rotation ticks, each row followed by its count of ticks:
The counts run from 0 to 414.
2.038, -2.188, -0.721, -1.836, -1.841, -1.818, 2.561, -0.124, 0.600, -0.331, -0.919, 2.342, -0.666, -2.040, -1.846, -3.973, 0.195, -2.391, 2.623, -1.950, 0.112, -0.355, 4.417, 0.467, -2.086, 1.377, -1.981, -0.272, -2.491, 0.026, -1.773, 1.019, 3.746, 0.671, 2.505, 1.622, 1.280, 2.112, -0.438, -0.978, -4.846, -2.750, 2.105, -1.654, -2.721, 2.624, 0.297, 1.943 | 158
0.852, -1.318, 1.342, -0.008, 1.997, -1.803, -0.398, -0.580, -1.169, -0.940, 1.233, -0.738, 4.486, -1.219, -2.153, -0.117, 0.074, -3.062, 0.669, 0.363, -2.725, 1.872, 2.167, -2.707, 0.998, -0.725, -1.819, -3.749, 0.746, 0.486, 3.108, -1.600, 0.702, -3.287, 1.562, 1.644, -3.040, -1.265, -5.723, 1.637, 0.184, 2.086, -2.679, 1.748, 1.740, -0.117, -1.798, -0.111 | 69
-2.024, -1.489, -0.044, -1.936, 2.093, -3.502, 0.352, -1.617, -1.143, 0.715, 2.008, 1.290, 4.836, -3.689, -2.279, 0.652, -0.251, -1.270, 1.682, -2.149, -1.645, -3.668, 0.659, 0.779, 1.041, 0.189, -2.872, -3.412, 0.618, -1.609, 1.589, -1.668, -0.461, -0.392, 3.743, 2.443, -3.284, 2.173, -2.034, 4.748, 0.041, 0.043, -3.463, -0.912, 0.094, 3.649, -0.908, 0.820 | 197
-0.480, 1.219, 0.473, 3.991, 5.087, -3.604, -3.299, 2.950, -0.448, -1.468, 2.131, 1.605, 2.835, -0.400, -1.334, 0.085, 1.457, 0.616, 2.464, -2.248, 0.533, 2.724, -0.158, -1.137, 0.415, -1.061, -0.486, -3.430, 3.558, 0.463, 2.209, -2.122, -0.392, 1.323, -3.177, 2.442, 2.251, -1.235, 0.692, -2.699, -1.064, 3.925, 0.319, 0.618, -3.244, -1.350, 2.402, 1.346 | 211
-1.158, -1.143, 1.109, -2.975, 1.491, 0.421, -0.450, 4.843, 1.574, -1.046, -1.501, -2.590, -0.573, 3.761, -2.443, 0.936, -3.046, -0.979, 3.529, -0.544, -1.908, 2.437, 0.053, 2.049, 1.766, -3.489, 1.784, 0.598, -0.433, 3.397, 0.867, 2.726, 0.523, -3.793, 2.540, 2.622, -2.101, 1.414, 1.861, -1.390, 0.552, -0.939, -0.511, 2.171, 0.714, 0.937, -4.199, 1.320 | 364
-0.470, -2.083, -0.305, 2.098, -0.976, -0.977, -1.121, 2.478, -0.641, -4.473, 0.094, 0.572, 1.901, 1.474, 4.430, -1.335, -0.731, -3.448, 0.290, 1.726, -0.660, -1.125, -1.799, -3.158, 1.232, -2.787, -1.193, 3.059, 2.232, -0.977, 0.371, -1.436, -0.334, 1.050, 0.237, -0.442, -2.548, 0.151, 4.514, 1.231, 0.697, 1.377, 5.103, -4.300, 2.760, 1.063, -1.887, 3.949 | 256
-1.586, 0.219, -3.784, 0.580, -0.446, 3.799, 3.193, 3.766, 2.016, -1.647, -1.347, 3.980, -0.249, 3.063, 1.627, -1.363, 0.276, -0.226, 2.442, -2.924, 1.104, 0.195, 0.132, -2.664, -2.061, -1.375, -2.389, 4.056, -0.385, 0.707, -0.283, 3.061, 1.530, 2.150, -0.114, -0.020, 1.082, 0.326, 2.179, 0.307, -1.903, -2.289, 3.928, -4.224, 0.763, 0.985, -0.214, 0.574 | 45
0.746, -1.527, -1.013, -1.623, 0.486, -0.951, -1.599, 2.356, -1.689, -0.239, 0.699, 2.083, 3.076, -3.836, -0.670, -0.961, 2.100, -2.195, 2.680, 0.682, -1.255, 1.060, 1.696, -2.941, 2.536, 2.377, -1.785, -1.831, -5.394, 0.553, -2.282, -4.270, 5.087, -1.161, -2.136, -1.831, 0.019, -0.956, -2.109, -2.267, -0.572, -0.296, 1.465, -2.043, 1.248, 0.392, -2.139, 0.812 | 320
-0.390, 0.046, -3.089, -1.119, -0.135, 0.558, 1.790, 0.655, 0.065, -1.954, -0.773, 3.297, 1.098, -1.209, -1.005, -1.003, 3.881, -0.063, 1.253, -2.697, 1.978, -0.396, 0.804, -3.641, -0.055, 0.887, -3.092, 0.069, 0.108, -0.840, -1.419, 0.831, 2.207, 2.754, 2.000, 0.442, 2.776, 2.585, -0.433, -1.173, -3.874, -6.035, 3.903, -3.191, -1.480, 0.487, 2.852, 1.324 | 125
0.641, 0.474, -2.884, 0.034, 0.996, 2.621, 1.589, 3.779, -0.906, -0.209, -1.266, 2.209, 0.588, 0.562, -1.604, -1.914, -0.252, 1.151, 3.107, -4.052, -0.875, 2.175, -0.456, -3.233, -4.627, -2.666, -1.612, -0.131, 0.807, 3.470, 1.651, 1.407, 1.407, 2.631, -0.315, 0.419, 1.743, 1.190, -0.951, 2.287, -4.569, -2.573, 2.290, -3.620, -0.471, -0.598, 2.748, -0.824 | 334
2.636, -0.028, -0.008, 2.103, -1.009, -1.939, -0.821, 2.251, 2.148, -1.425, -2.867, 3.492, 0.432, 2.021, 3.280, -4.072, -2.480, -2.261, -0.549, -2.129, 0.467, 1.022, 1.970, 1.383, 0.792, -0.283, -1.567, 5.769, 1.279, -2.169, -2.893, 0.866, -1.700, 0.326, 2.044, 1.164, -0.506, -0.804, 1.965, 4.064, 0.735, 0.526, 1.502, 0.952, 2.163, 4.546, 3.330, -1.004 | 304
-0.050, 2.548, 2.707, 0.770, 0.099, -0.912, -0.456, -3.344, -2.075, 1.273, 2.093, 3.773, -2.166, -0.372, -0.034, -3.235, 0.237, 0.515, -0.447, 2.021, 1.646, -0.733, 1.815, 4.624, 2.594, -0.592, -3.045, -1.721, -1.365, -0.164, 0.115, -3.193, 2.183, -1.936, 1.548, -1.135, -4.133, -2.136, -2.602, -2.274, 0.525, -1.888, -1.894, 0.391, -3.419, 0.422, 1.342, -1.105 | 23
-0.735, 0.090, 1.379, 4.391, -5.385, 2.260, 0.737, -0.853, 1.030, 0.187, -1.869, 2.217, -2.605, 1.133, 1.595, 1.885, -2.605, 0.234, -1.826, -0.503, 3.098, 1.985, 0.943, -0.927, 3.532, -0.448, -1.779, 0.927, 2.177, -1.274, 4.098, -4.727, -1.476, 0.003, 0.572, 2.466, 0.878, 0.578, -1.137, -0.493, -0.113, 1.884, -1.490, 3.122, 3.892, 0.740, 0.066, 1.214 | 100
-1.292, -0.637, 2.527, 6.645, -2.787, 4.075, -0.200, 0.673, 0.846, 0.322, 1.289, 4.258, -2.918, 0.713, 0.879, 2.224, -0.961, 1.639, -1.383, -1.059, 2.392, 2.114, 0.809, -1.192, 4.790, 1.569, -0.919, -0.050, 2.431, 0.203, 2.334, -5.343, 2.760, 1.585, 1.447, 0.545, 0.879, 0.605, -0.758, -1.946, -0.749, 1.064, -2.148, 3.221, 1.705, -0.639, 0.013, 0.399 | 99
0.754, 0.232, -0.535, -0.664, -3.140, -4.491, 3.116, -2.746, -1.231, 1.037, 0.173, 2.525, 1.017, -0.037, -0.621, -0.133, -3.846, -0.771, -0.043, 0.174, 0.762, -1.833, 1.342, 2.207, -0.390, 0.283, -2.031, -0.687, -1.192, -2.728, -1.085, -0.376, 1.567, -3.123, 3.512, 0.489, -5.549, 0.395, -3.962, 1.930, 0.912, -0.719, -5.105, 0.686, -0.763, 4.356, 2.982, 1.096 | 231
1.788, 5.176, -0.794, -4.960, 1.275, 0.958, 0.313, -1.178, 0.613, -0.241, -3.177, -1.236, 0.346, 0.217, -1.441, 0.273, 0.854, -1.169, 2.530, -1.728, -1.515, -3.121, -3.474, 1.435, 2.971, -3.801, -3.430, -3.437, 1.899, 1.017, -0.503, 1.297, -3.580, -0.575, 1.202, 2.576, -1.998, 2.390, 2.316, -2.176, 2.500, -1.610, -0.471, -0.243, 1.009, 0.300, 0.140, 1.442 | 202
-3.529, 2.472, -0.949, -0.960, 2.712, 0.052, -1.898, 2.438, 0.711, -4.533, -1.783, -1.466, 0.103, 3.018, 3.387, 0.343, 1.498, -1.677, -0.878, 0.624, 1.238, -1.815, -1.958, -1.513, 4.346, -4.043, -3.022, 0.941, 1.779, 1.483, 1.756, 0.933, -2.686, -1.651, -0.844, 0.545, -1.673, -2.006, -0.373, -3.811, 1.392, -1.644, 2.316, -1.215, -0.342, -0.077, -2.776, 1.271 | 249
1.530, 0.029, -1.180, -2.533, 0.997, 2.250, 0.619, 3.697, 1.841, 0.288, -1.542, 3.658, 1.615, -1.255, -1.275, -1.025, 2.039, -2.623, 2.875, -2.489, 2.059, 1.679, 1.089, -0.547, 3.908, 3.187, -4.098, -0.683, -4.545, 1.046, -3.529, -0.477, 2.342, -0.038, -1.808, -1.352, 3.505, -1.230, 0.599, -1.868, -0.259, -0.220, -1.422, -0.461, 0.793, 0.989, -1.443, -2.172 | 240
-1.986, -1.798, -3.899, 3.435, -2.582, -0.113, 3.119, 2.821, -0.008, -0.120, -0.339, 1.907, -0.061, 3.117, -1.360, 3.469, -2.789, 0.611, 2.804, 0.080, 4.175, 0.240, -2.278, -4.460, -2.025, -0.438, -0.367, -1.377, 0.605, 1.922, 3.049, -0.146, 1.809, 1.163, -1.615, 0.378, -0.451, -0.504, -1.947, -1.056, -3.088, 1.045, -3.051, -1.792, 0.434, -0.200, 2.234, 2.211 | 294
-2.984, -1.893, -2.977, 0.504, 0.178, 0.027, 4.653, 2.933, -0.775, -1.330, 2.033, 1.935, 2.858, 1.243, -1.963, 3.692, -1.037, -1.509, 2.583, 0.381, 0.711, 1.613, 3.151, -3.298, 0.900, 1.091, -2.359, -2.777, -1.958, 1.278, 0.832, 1.071, 2.702, -2.216, -0.942, 0.306, -0.206, -2.043, -4.337, -2.568, -2.062, -0.433, -3.650, -0.163, -3.514, -0.092, -2.332, 1.830 | 37
1.121, -0.705, 0.940, 1.353, 0.063, -3.313, -4.084, 0.667, 0.385, -2.755, -1.644, -0.533, 2.580, -0.541, 2.437, -1.417, -0.674, -1.077, 0.598, -2.316, -0.168, -1.951, -0.977, 0.109, 3.993, -1.098, -2.803, -2.265, 6.083, -1.860, -3.288, -1.026, -3.132, 1.797, 1.892, 2.723, 2.125, 0.937, 1.270, 1.044, -0.939, 0.270, 3.750, -0.576, -0.730, 1.237, 1.794, 3.382 | 129
-0.594, 2.715, 0.405, 0.663, 2.156, -3.470, -3.199, -1.645, -3.870, 0.560, 1.555, 1.654, -0.083, 0.435, 2.081, -1.246, 0.176, 1.016, -2.136, 0.462, 2.484, -2.244, -0.748, 0.888, 3.304, -3.052, -2.615, 0.424, 2.658, -2.356, -2.556, -2.613, -0.087, -0.007, 1.395, -2.290, -4.622, -1.030, -1.566, 0.034, 1.963, -3.490, 1.133, -0.894, -1.553, 1.588, 5.902, -0.123 | 56
-1.620, -0.723, -2.096, 3.206, -3.130, 0.781, 0.893, 0.088, -1.881, -0.572, -1.150, 0.163, -0.599, 0.362, 0.225, 2.068, -2.168, 0.182, -0.349, 0.870, 1.093, -1.442, -3.891, -4.248, -1.360, -1.662, -0.800, -0.484, 3.481, -1.409, 4.613, -2.077, 3.115, 3.157, -1.045, -1.313, -1.814, 1.250, -1.794, 2.961, -1.034, 0.596, -0.153, -3.335, 4.455, 0.691, 2.543, 0.112 | 261
-1.239, -0.378, -3.374, -1.980, 0.285, 0.245, 2.388, 4.971, 0.521, -0.291, -1.329, 2.684, 1.738, -0.187, -2.659, -1.010, -1.844, 0.031, 5.094, -3.541, -1.142, 3.437, 2.572, -1.022, -3.541, -0.576, 0.272, 1.435, -4.637, 2.180, -0.970, 1.290, 2.761, -0.523, -0.344, 0.244, 0.409, -1.191, -0.885, 0.723, -3.417, -1.366, 0.600, -1.630, -1.229, 1.647, -0.468, 0.179 | 367
-3.599, 0.978, -0.681, 1.946, 2.706, -3.699, -1.785, 2.776, 0.415, -1.497, -0.023, 1.833, 1.172, 0.961, 2.023, -1.508, -3.153, 2.246, 1.034, -3.661, 0.531, -1.145, 1.227, 0.928, 0.108, -1.749, -1.483, 1.601, 3.080, -4.434, -3.187, -0.819, -1.471, 2.616, -1.745, 0.158, -1.137, -0.523, 1.717, 2.461, -1.465, 0.990, 2.894, -1.167, -1.648, 4.041, 3.678, 0.110 | 49
3.713, -1.955, 1.061, -0.371, -1.809, -2.035, -4.424, -1.204, -1.533, -0.384, -2.076, 1.675, 1.436, -1.628, -0.148, -3.008, 2.970, -2.307, -0.558, 0.948, 1.770, 0.703, -0.650, -2.101, 2.345, -1.133, 0.334, 1.357, -0.397, -0.542, -0.340, -4.994, -1.642, -1.736, 2.378, 0.772, -0.166, 2.005, 1.371, 1.402, 2.677, -1.334, 1.299, 0.716, 5.573, 1.125, 2.351, -1.387 | 61
-1.522, -3.131, -0.892, 1.624, -0.200, 2.211, -0.593, 3.913, -0.109, -2.510, 0.720, 2.052, 0.634, 2.323, 1.790, -0.989, 1.387, -2.307, 1.069, 1.294, 1.131, 0.552, -3.482, -4.693, -0.827, -1.529, 0.306, 4.329, 0.437, 2.484, 2.188, -1.486, 0.912, 1.245, 0.180, -1.946, -0.802, -0.169, 3.265, 0.453, -0.467, -0.998, 4.251, -5.020, 3.021, 0.262, -2.675, 2.003 | 255
-2.253, -0.026, -0.765, -4.454, 2.425, -1.363, 0.681, 1.075, 1.241, -2.055, -0.833, -2.069, -2.032, 2.876, -0.059, 1.177, 1.481, -2.722, 0.648, 0.947, 2.380, -4.045, -3.127, -0.146, 4.813, -0.977, -2.813, 0.203, 2.993, -1.081, 0.513, 5.101, 0.110, -0.653, 1.603, -0.216, -2.871, 2.559, 1.532, -2.875, 0.610, -2.992, 0.698, -1.090, 0.777, 2.844, -0.003, 1.380 | 121
3.613, -0.039, -0.865, 1.665, -5.231, 0.871, 1.466, -0.398, 1.395, -0.118, -3.277, 3.220, -3.018, 1.805, 1.409, -1.667, 1.879, -1.092, -0.370, 0.595, 4.517, 0.108, -1.810, -1.981, 0.451, -0.726, -1.134, 2.466, 0.398, 1.708, 0.427, -2.780, -0.766, 0.670, 1.684, 0.627, 2.070, 1.577, 4.149, -2.843, -1.093, -2.552, 1.082, -0.672, 2.376, 1.026, 4.378, 1.913 | 93
2.547, -1.775, 0.575, -0.897, -0.789, -2.806, -1.372, 1.050, -1.005, 0.228, 1.158, 2.718, 1.242, -3.156, -1.916, -2.677, 1.432, -2.874, 2.648, 0.657, -0.308, 2.239, 2.145, 0.663, 1.066, 0.766, 1.037, -0.944, -6.024, 1.999, -1.296, -4.550, 3.082, -4.535, 2.110, 0.384, -0.872, -1.457, 0.876, -2.095, -0.053, 0.402, -1.152, 1.444, 0.160, 0.856, -0.905, 2.456 | 29
-4.032, -1.407, -0.847, 1.000, 0.454, -4.883, 0.202, 1.034, 0.858, 0.027, 1.668, 2.726, 2.418, -1.437, -2.343, 2.396, -1.273, 1.176, 2.767, -5.051, 1.993, -2.249, 1.176, 0.780, 0.917, 1.640, -1.878, -2.089, 0.082, 1.555, -1.219, -2.528, -1.189, 1.118, 2.386, 4.193, 1.555, -0.145, -0.971, 0.723, -2.569, -0.001, -3.340, 0.239, -2.745, 2.703, 0.335, 3.547 | 164
-4.296, -0.090, -0.177, -0.754, 5.707, -2.927, -4.304, 3.840, -3.070, -2.316, 0.446, -1.346, 1.538, 2.479, 0.035, 0.158, 0.709, 1.181, 3.209, -1.148, -0.328, 1.009, -0.392, -1.924, 1.550, -5.357, 1.065, 0.663, 0.423, 2.986, -0.543, -1.073, -0.765, -1.885, 1.722, 0.340, -1.498, -2.056, -0.446, -1.826, -0.825, -2.727, 3.048, 0.126, -1.738, -0.776, 0.037, 1.395 | 251
0.851, 1.279, -1.995, -0.814, 0.492, 1.213, 1.189, 2.639, -0.471, -0.373, 0.107, 3.161, 0.949, -2.806, -0.138, -2.528, -2.886, -1.384, 2.133, -0.429, -2.491, 1.598, 3.401, 0.674, -0.776, -0.957, -1.572, 0.629, -5.623, -3.102, -3.171, -0.117, 5.581, -2.240, -3.561, -2.529, -2.078, -1.171, -1.791, -0.026, -0.389, 0.701, 1.685, -1.959, 0.674, 1.917, -2.136, -0.682 | 111
0.969, -1.206, -0.386, 1.040, -2.922, 0.173, 1.801, 3.254, 2.588, -3.317, -0.362, 0.354, -0.617, 1.517, 1.987, 0.158, -1.147, -2.946, 2.500, 2.756, -0.008, -1.052, -1.806, -0.375, 1.569, -0.315, -0.539, -0.494, -0.217, 1.524, 0.049, -0.398, 0.356, 0.471, -3.467, 1.740, -0.302, -0.049, 5.271, -3.972, -1.347, 3.273, 3.098, -4.011, 0.469, 0.098, -3.197, 5.659 | 289
2.780, -1.622, 1.463, 2.499, -0.093, -2.937, -2.440, 3.852, 0.792, 0.612, 0.431, 3.443, 0.990, 0.594, 2.098, -4.657, -2.428, -0.669, 0.642, -2.441, 2.445, 1.855, 2.306, 1.186, 1.459, 0.569, -1.320, 3.180, 0.478, -1.626, -4.969, -1.431, -0.457, 0.494, 0.974, -0.835, -0.571, -2.327, -0.203, 4.247, 0.437, 1.436, 0.373, 0.670, 0.896, 3.446, 3.601, -1.976 | 305
2.046, 1.637, 2.426, 1.631, 3.317, -2.320, -2.242, -2.648, -3.413, 1.593, 3.131, 2.291, -0.679, 0.675, -0.204, -3.769, 1.987, 0.991, 0.677, 0.703, 2.540, -0.429, -0.337, 3.616, 1.691, -1.372, -1.040, -0.057, 1.321, 0.822, -0.082, -2.961, 0.464, -0.843, 2.349, -1.276, -3.270, -2.361, -0.248, -0.308, 2.012, -1.804, -2.025, -1.012, -3.471, 0.115, 5.521, -1.735 | 346
0.441, -1.112, 1.326, 2.298, -1.711, 2.166, -1.573, -1.190, 1.515, -1.619, -2.428, -0.751, 0.515, -1.938, -0.973, -0.148, -0.881, -2.344, -0.151, 1.007, -2.108, 1.002, 0.340, -2.013, 4.011, -1.228, -1.112, -3.373, 2.874, -2.966, 4.655, -3.134, -0.083, -1.205, -0.404, 2.407, -1.366, 3.097, -2.014, -0.751, 1.370, 2.884, -0.465, 3.267, 4.502, 0.283, -3.130, 0.621 | 67
-0.059, 0.591, 3.257, 1.075, 0.770, -3.324, -1.140, -2.892, -1.467, 1.960, 2.418, 2.610, -0.221, -1.406, 0.305, -3.540, 1.779, -0.132, -0.077, 1.098, 2.499, -1.131, 1.178, 4.780, 1.522, 0.415, -2.820, -0.566, -0.427, 1.135, 1.386, -3.827, -0.913, -2.363, 2.607, 0.062, -3.353, -3.647, -2.473, 1.201, 1.164, 0.782, -4.212, 0.546, -2.194, 1.244, 1.442, -1.859 | 22
-0.172, 0.546, 2.781, -0.467, 1.438, -0.867, -1.849, -0.371, 4.060, 1.188, -2.876, 0.091, -1.935, -2.177, -2.567, -1.856, 1.583, -1.039, 3.023, -1.350, 0.143, -1.728, 0.141, 1.821, 3.754, 0.202, -2.581, -2.805, 1.408, -0.676, 4.388, -2.670, -1.467, 1.212, -0.972, 3.623, 0.979, 1.541, 1.056, 0.705, -0.303, 4.178, -2.846, 2.539, 3.470, 1.763, -2.696, -2.084 | 276
